a =
[[-35 -39 -21  -8  -6   4  19  21  14  22  42  -8]
 [ 30  12  15  10  22 -31 -36 -32 -12 -17   8 -72]
 [ 21 -28 -48 -13  35 -22  13 -32  65  62  -4 -27]
 [-81 -10 -32   7 -40  -2 -10 -24 -38 -49  63  50]
 [-11 -45 -16 -21  -9   9   3  18  22  30 -12 -43]
 [ 26  -5  -9  -9  -4  -4 -26  -1  27  21 -13  24]
 [-37  10   5   5  -4  20 -27 -36 -33 -26  42  29]
 [ 37   7  14   3 -23 -30  10  16  31  21  -7  -2]
 [-18 -22  22   0 -28  -8 -12  46  -4 -27  48  20]
 [ -6   3  23  12  33 -35 -35 -72  11 -30  94  -5]
 [-19 -11 -21   3  -9  18 -74  -6 -37  20  77 -10]
 [ 22  34   1  24  41 -17 -46   0 -45 -45  23  -1]
 [-10  55 -30  37 -30 -24  36  28 -75 -42 -37  -9]
 [ 16  24  43  22  12 -20  84  35   8   3  14 -21]
 [-38 -25 -44   7 -39 -54  34 -46  29  32  66 -46]]
Give the entry in the bottom-right corner.
A: -46
Give the entry directly above 46.
A: 16
The entry directly above 13: -36
Give the first entry in the row that holds the largest entry.
A: -6
The largest entry -> 94
Give the bottom-left entry.
A: -38
Give the entry in the top-right corner.
A: -8
Give the entry just right of 33.
A: -35
Give the 1st entry in reading order.
A: -35
The 3rd entry on the diagonal from the top-right corner is 62
The entry directly below 27: -33
The largest entry in the first column: 37
Give the 4th entry in reading order.
A: -8
Give the second largest entry.
A: 84
The largest entry in the last row: 66
The fifth-last entry, reading row by row: -46
Give the fifth entry, reading row by row.
A: -6
Give the smallest entry in the first column.
A: -81
Give the last entry of the smallest entry's row.
A: 50
The entry directly above the largest entry -> 48
Give the second entry on the main diagonal.
A: 12
The entry directly below the smallest entry is -11
Give the 2nd entry on the diagonal from the top-right corner.
A: 8
The entry directly above 28 is 0
The smallest entry in the last column is -72
The smallest entry in the last row -> -54

B =
array([[  19.7,  -54.9, -109.7, -198.9, -147.9,  132.0, -150.1,   96.7,
          47.0,  -23.5,  115.3, -174.5,  114.4,  108.6, -116.3,    9.0],
       [  55.9,  -43.2,  -53.8, -230.9, -137.2,  142.3, -122.7,  111.6,
         -39.5,   64.6,   72.0, -135.0,   87.4,   52.8,  -79.2,   -5.4],
       [  26.6,   55.7,  -30.0,   -6.1,   -1.1, -211.6,  -77.1,  -96.2,
          35.7,  -46.6,   -0.8,   15.0,  153.7,   98.5,  -10.4,   39.6],
       [  -6.3,  -82.2, -108.2,   33.8,  -27.2,    3.9,  -64.4,   56.6,
         144.0, -187.0,   84.1,  -41.5,   37.1,  141.2,  -93.9,  -12.2],
       [   5.7, -110.8,  -97.8,  -28.5,  -71.4,   59.0, -112.5,   74.3,
          73.8, -162.3,   92.6,  -67.3,   67.5,  126.6,  -72.4,   17.5],
       [ -35.1,   40.7,  -72.2, -131.9,  -93.7,   33.7,  -81.4,  -22.0,
          48.7,   32.6,   57.1, -148.9,   85.8,   35.1,  -75.2,   14.5],
       [ -24.9,  -62.7,  -86.9,   94.2,   17.1,  -21.5,   -6.2,   32.7,
         153.0, -178.9,   54.1,   -4.3,  -18.6,  104.0,  -78.5,  -29.5],
       [  77.8,   14.4,  -24.7, -163.7,  -75.5,  -30.0,  -97.0,   34.2,
         -33.7,   61.4,   24.5,  -48.7,  124.9,   70.9,  -47.8,    0.6],
       [  26.3,  -46.0,  -54.7,   24.7,   -4.9,  -67.3,  -52.3,   21.6,
          68.6, -118.5,   33.4,   13.3,   56.6,  106.6,  -44.5,   -2.9],
       [  91.7,   13.5,  -13.8, -255.1, -126.5,   20.4, -146.3,   44.8,
        -102.4,  121.7,   31.9,  -92.4,  166.4,   51.1,  -33.2,   25.8],
       [   2.9,   -7.8,  -60.2,   42.8,    6.6, -115.1,  -44.2,  -27.4,
          97.5, -117.2,   27.9,    4.3,   69.0,  105.1,  -47.3,    4.8],
       [   8.7,   75.5,   -6.6,   16.7,   31.2, -163.4,    7.0,  -76.6,
          43.2,    9.7,  -28.2,   25.0,   50.2,   32.2,  -18.4,  -12.2]])
The entry just right of 61.4: 24.5
Which number is the entry just left of 35.1?
Answer: 85.8
The entry just left of -41.5: 84.1
Which number is the entry just right of -47.3?
Answer: 4.8
Which number is the entry just left of 121.7?
Answer: -102.4
The entry just left of -6.2 -> -21.5
The entry just left of the smallest entry is -13.8
The entry just right of -27.4 is 97.5
The entry just left of -27.2: 33.8
Which number is the entry just right of -75.5?
Answer: -30.0
The entry just right of 31.9 is -92.4
The entry just right of the largest entry is 51.1

[[8450 3559 6192 2852]
 [4886 3971 5408 4022]]
The entry in the bottom-right corner -> 4022
The entry just left of 2852? 6192
The entry in the top-left corner? 8450
The entry just right of the largest entry? 3559
The minimum? 2852
